128 stands for zero in the data rows.
Here are some points, one per row:
118 92 143 89 90 134 195 95 43 138 141 147 173 194 180 166 123 174 155 117 139 176 87 165 108 82 151 147 147 91 78 26 70 181 152 159 120 127 192 56 110 198 158 92 123 115 121 147
121 131 84 227 148 109 120 159 120 140 149 124 119 149 135 120 223 139 104 97 102 156 110 98 114 122 126 149 111 138 165 151 144 100 157 77 142 136 96 153 152 140 127 79 36 96 158 149
72 255 90 80 131 101 43 120 151 114 148 104 136 130 88 168 77 76 131 142 130 136 128 78 175 146 145 99 130 126 109 151 101 123 93 82 127 106 138 119 223 133 117 73 118 137 65 171
160 102 123 116 131 166 178 207 66 209 195 98 154 126 208 130 181 140 62 191 176 170 119 117 161 72 167 128 103 129 69 0 81 99 145 64 133 112 111 127 40 100 168 129 109 128 42 124
159 75 177 162 72 146 77 104 95 124 67 105 135 122 135 144 160 133 117 126 114 169 154 187 109 105 124 158 150 98 144 125 112 93 153 24 155 143 190 64 130 161 136 106 109 74 146 191
136 121 65 150 105 135 176 86 131 160 85 87 163 141 90 54 137 108 145 99 150 100 108 116 159 101 113 116 127 175 146 123 200 67 136 0 127 124 38 157 247 162 211 114 91 144 158 156
115 125 77 156 108 86 133 170 129 119 143 107 123 164 183 150 125 122 123 143 148 79 138 135 132 104 163 142 116 110 120 156 183 116 149 111 126 29 159 171 118 152 146 105 200 131 103 172
121 98 197 115 72 104 205 95 150 77 129 121 157 127 74 139 200 98 154 149 150 123 123 246 163 136 140 199 114 160 137 101 105 162 99 144 155 156 122 127 154 255 255 117 90 109 226 106
158 96 146 115 167 167 125 142 147 133 87 133 99 118 106 119 148 164 102 171 134 131 115 131 126 151 88 108 164 119 155 141 107 157 120 157 120 117 145 105 83 167 119 134 124 124 146 46
105 59 130 140 143 114 156 134 131 140 111 123 163 161 157 143 177 171 135 128 150 120 115 90 127 64 119 127 123 145 88 133 115 129 123 169 175 121 129 118 148 141 141 100 124 87 108 100
135 158 81 126 210 142 143 168 145 179 215 112 200 174 121 152 163 108 102 121 108 114 141 81 88 206 171 134 132 148 102 107 128 156 105 88 169 70 63 138 93 130 88 118 168 121 86 36
154 119 135 137 91 131 153 109 174 115 65 122 145 124 131 143 94 159 89 121 174 165 170 118 114 147 137 152 114 124 130 127 127 109 167 136 152 94 157 121 119 121 146 117 151 132 124 158
133 111 179 126 80 139 132 100 136 98 102 173 146 136 107 152 131 141 93 159 139 85 135 145 99 147 129 104 143 128 119 109 141 165 123 114 148 105 148 106 143 173 121 82 111 115 127 94
158 116 151 110 107 107 149 105 127 104 148 129 128 138 132 159 131 136 130 131 146 147 148 161 138 91 118 129 136 161 157 146 85 179 133 136 165 97 177 117 183 150 118 145 130 105 126 149
119 136 111 122 151 117 130 156 103 162 96 135 116 146 84 115 124 125 103 116 115 139 107 119 140 117 62 96 110 92 100 133 134 85 151 109 102 104 107 201 126 90 166 171 147 122 112 151
132 43 192 169 69 175 87 55 160 107 88 103 118 70 144 89 148 129 83 153 116 161 178 196 80 118 187 177 86 130 167 109 201 112 162 188 41 184 185 93 93 134 148 78 135 103 93 126
151 105 129 80 175 161 122 160 133 152 119 111 154 120 113 180 168 130 61 128 67 172 122 113 165 118 139 104 141 127 112 128 137 109 148 84 142 109 106 132 79 150 118 148 164 115 84 74
123 181 150 100 129 108 115 102 134 105 131 170 113 123 120 115 117 120 143 135 131 123 193 117 78 88 163 78 157 128 121 142 153 123 125 139 123 189 144 106 108 135 86 114 119 173 143 152
169 68 178 89 108 174 126 131 142 135 118 174 99 158 117 111 182 123 106 162 184 125 87 158 140 126 97 126 167 98 149 129 118 137 150 121 109 98 161 162 131 75 112 124 143 127 102 120
154 159 106 125 149 176 120 124 238 147 148 70 107 104 99 143 161 122 130 194 100 141 140 119 94 176 197 91 180 152 124 158 181 204 112 128 152 93 126 152 168 104 52 122 94 119 116 20
139 111 142 177 89 150 142 95 122 77 141 84 89 196 176 172 132 137 77 127 88 164 120 190 130 146 139 123 137 149 107 105 141 147 111 136 205 145 131 91 105 137 86 118 142 112 138 96
140 108 153 96 82 138 153 119 141 116 129 141 135 78 116 150 82 127 117 131 153 129 136 178 115 125 125 156 148 152 157 131 100 157 129 107 142 134 138 153 139 112 111 120 124 90 166 118
148 133 117 160 119 161 188 103 127 113 123 146 141 150 142 111 155 94 117 161 97 121 104 179 110 103 133 146 168 138 122 145 162 163 119 123 152 129 132 148 125 67 135 113 29 129 157 124
94 119 111 173 202 117 165 142 141 156 106 112 126 145 145 116 164 117 132 145 154 120 102 129 148 127 53 137 119 115 152 122 163 121 179 149 106 153 189 108 192 83 121 102 132 86 135 156
107 112 131 179 123 120 142 107 121 130 140 116 106 121 103 113 139 95 139 130 75 105 123 111 149 139 102 126 177 125 136 145 146 142 159 87 148 149 114 115 181 75 141 121 111 75 156 121
217 93 102 202 111 161 157 129 103 120 135 113 139 176 166 130 208 107 55 169 121 90 115 163 165 124 133 195 113 147 100 119 94 106 160 143 102 190 105 135 126 129 177 43 133 94 136 106
112 66 165 128 61 136 137 119 133 72 153 147 144 145 214 130 189 122 49 136 67 119 173 159 111 223 202 89 90 135 67 102 98 180 37 116 180 113 122 161 54 166 74 86 155 105 115 37
169 123 125 136 124 138 138 144 127 155 182 124 101 155 171 153 137 161 170 124 137 116 124 102 138 96 131 141 0 138 101 114 161 156 120 156 135 151 129 171 143 160 192 124 166 157 133 126
107 191 132 132 120 93 150 118 98 165 133 151 126 170 144 89 141 109 162 93 165 107 103 121 127 118 121 179 128 148 124 154 121 145 110 108 148 141 71 101 196 113 92 146 106 132 174 112
183 165 172 67 137 125 100 111 144 97 162 127 139 198 119 161 77 89 160 73 123 102 110 195 151 153 150 128 165 115 137 152 120 212 53 107 155 40 152 95 192 106 76 185 159 163 132 108
98 149 207 150 131 75 114 113 150 155 102 136 106 131 123 110 72 128 142 105 122 175 69 67 183 135 104 152 133 138 155 172 39 111 174 158 55 132 125 104 165 85 70 166 111 146 117 171
143 75 108 143 134 163 146 163 101 141 133 102 160 167 160 162 213 129 97 153 114 112 124 165 138 84 108 130 153 113 112 110 125 162 93 108 131 120 87 147 150 122 130 110 135 127 111 67
89 92 129 150 118 160 154 132 153 104 159 115 117 104 115 145 179 117 107 116 146 100 86 71 79 180 105 136 158 157 140 121 120 186 147 129 148 158 109 167 111 209 187 64 114 115 151 152
105 157 51 121 155 116 93 135 164 139 156 160 111 98 46 92 129 146 168 108 123 145 104 94 121 147 101 125 147 139 150 159 95 107 188 128 127 116 123 122 145 52 132 151 115 145 120 188
117 133 95 84 160 170 54 145 116 106 118 136 110 118 139 90 74 121 168 126 158 142 119 50 82 112 130 140 97 139 151 127 142 82 123 62 76 112 138 156 111 94 123 148 93 129 81 135
172 138 128 121 108 163 145 101 125 112 48 102 104 127 177 118 175 102 90 134 81 108 137 163 144 131 118 106 165 133 101 128 152 134 99 131 132 144 101 146 124 110 94 132 145 145 173 63
113 122 137 175 163 158 177 149 91 122 113 107 113 121 152 161 150 117 161 117 120 140 133 142 108 93 110 129 127 110 91 124 94 145 119 143 134 105 177 139 112 121 120 127 149 115 119 87
120 99 141 119 111 161 121 126 150 138 142 154 107 117 119 119 132 96 140 135 107 120 64 101 79 130 118 125 156 135 109 136 109 154 131 165 142 125 131 147 100 109 143 170 67 171 131 168
122 117 77 135 155 98 161 120 92 209 128 127 132 165 144 108 140 145 159 112 146 126 168 151 120 90 39 168 110 127 133 146 90 155 102 116 137 114 146 143 142 134 63 143 108 110 174 145
69 75 116 144 60 126 166 53 134 130 131 130 88 137 135 132 92 128 149 145 149 148 135 141 118 106 143 172 71 123 139 140 151 101 143 151 157 156 174 113 161 157 188 94 115 85 143 147
144 102 164 121 57 135 131 139 139 92 29 75 129 77 115 141 55 90 127 173 187 163 129 142 138 122 119 155 97 93 182 133 63 113 86 151 93 127 225 75 178 186 196 100 144 75 109 231
116 143 180 93 134 130 124 204 110 145 148 140 38 105 104 116 99 145 86 135 135 148 114 92 88 122 119 122 146 133 130 123 68 137 131 113 129 120 135 158 90 138 134 148 108 152 106 143
122 63 154 146 95 153 172 68 119 134 96 132 45 144 176 137 136 154 71 143 192 143 153 188 54 100 137 146 151 138 89 107 155 138 114 196 121 164 144 78 161 121 116 151 122 14 169 87
118 157 79 125 195 147 151 81 122 128 174 148 168 192 62 138 201 96 176 109 99 59 78 149 184 161 98 109 134 119 103 120 70 145 133 108 145 138 82 119 158 120 135 114 110 79 171 65
63 178 107 173 174 128 148 141 90 179 173 144 129 153 112 120 100 118 160 105 147 147 135 99 160 80 87 154 101 114 122 126 85 98 130 89 120 106 102 139 162 124 72 139 126 124 112 164
136 112 123 127 95 165 99 151 174 97 113 79 141 62 131 97 136 112 123 156 106 156 144 136 129 144 71 119 117 133 63 123 157 164 85 167 107 101 198 179 143 97 122 137 152 131 118 129
107 161 98 119 161 72 153 148 163 184 184 119 146 137 124 138 156 104 137 110 141 135 130 92 139 96 151 146 134 98 86 113 143 136 89 140 153 184 141 122 116 129 140 155 168 161 117 113
163 161 135 190 133 92 131 95 87 144 104 103 120 128 161 128 147 132 95 110 149 140 137 137 175 106 168 180 132 136 142 135 138 115 118 96 147 131 135 126 86 123 94 129 141 103 112 142
131 122 133 91 139 165 103 101 159 121 79 153 139 87 118 100 148 103 82 109 138 104 117 176 151 191 140 55 133 105 155 103 125 102 129 181 116 134 208 151 132 100 110 140 122 190 119 133
94 143 96 114 119 131 92 128 144 139 61 163 91 83 94 146 83 124 141 118 138 136 165 99 146 134 122 151 140 123 115 152 107 146 126 86 136 107 143 136 94 113 116 139 127 135 127 143
Along one direction, these points spread out more than along any other. Take the direction at right angles to it along which they spread out most. Then take the direction at right angles to both along which they spread out most. Go by this last direction. How far along it is each point below, from 0 to 99? 50 is the average, and the first point above lies past it. One standard deviation of the points above along it is 16.
134 157 96 84 116 123 93 138 154 94 165 121 162 115 91 120 128 168 114 137 98 122 115 132 140 143 111 108 160 123 158 123 108 142 123 132 129 113 84 144 119 90 101 101 74 138 91 150 38
134 117 149 131 140 183 156 128 86 110 179 150 121 124 111 131 132 160 58 133 122 123 105 138 143 147 119 127 143 148 109 130 119 138 141 139 129 142 101 120 127 108 121 135 110 113 139 136 51
107 131 103 123 161 143 126 154 100 156 137 110 155 145 200 70 105 136 107 110 112 154 128 116 122 73 98 133 107 122 88 103 150 99 82 135 110 139 158 109 119 152 125 70 154 165 100 146 55
148 89 105 116 146 123 149 161 157 124 128 91 185 103 159 135 185 186 100 155 150 123 161 101 96 161 171 142 123 143 109 142 189 131 109 95 127 128 105 159 76 158 134 79 171 156 105 127 47
108 181 123 121 123 70 75 176 110 114 124 149 157 110 85 109 61 111 178 127 198 135 133 91 85 139 105 149 125 171 141 181 133 117 84 78 134 142 118 144 148 133 127 116 142 150 123 185 46
153 169 166 66 136 59 144 118 117 115 138 164 123 119 159 146 32 119 220 117 129 126 167 85 101 85 138 106 151 143 134 164 128 112 81 124 142 85 130 113 126 156 88 151 89 155 169 177 37
133 99 138 97 116 138 174 178 108 135 128 103 117 153 160 140 128 128 129 102 105 96 123 105 125 84 135 128 137 117 92 102 197 190 70 103 157 125 121 143 124 166 107 115 157 97 128 122 51
117 139 94 129 208 67 104 139 89 99 183 86 208 153 111 118 205 155 188 89 111 72 117 49 210 171 140 83 120 129 78 120 133 140 136 109 81 210 63 168 95 144 155 110 117 180 132 67 67
69 35 115 195 81 101 126 47 224 66 71 127 111 37 196 121 122 145 120 189 181 157 130 137 110 127 144 167 66 104 156 162 179 100 174 255 70 174 231 195 176 188 137 76 180 106 136 177 42
86 108 116 117 120 138 115 138 147 111 125 109 170 100 122 100 164 145 109 110 143 105 136 73 169 172 158 140 124 94 110 126 153 136 127 147 124 131 131 166 101 147 105 119 151 137 88 121 40
54 106 122 133 203 152 205 129 51 135 110 157 136 161 80 64 137 229 255 86 106 120 119 119 116 135 95 167 106 141 116 134 104 115 227 152 133 128 98 139 73 26 108 169 151 53 157 69 67
133 92 162 137 94 50 173 130 115 176 142 137 141 117 112 122 148 114 147 128 124 111 169 153 117 139 96 125 98 129 149 104 242 125 150 157 119 150 123 124 109 175 189 127 126 108 166 122 64
80 199 93 129 145 4 84 73 100 91 117 150 80 125 164 147 75 157 186 96 100 105 142 123 88 139 138 148 122 112 120 145 146 127 43 156 108 121 120 137 125 162 56 116 180 175 138 128 34
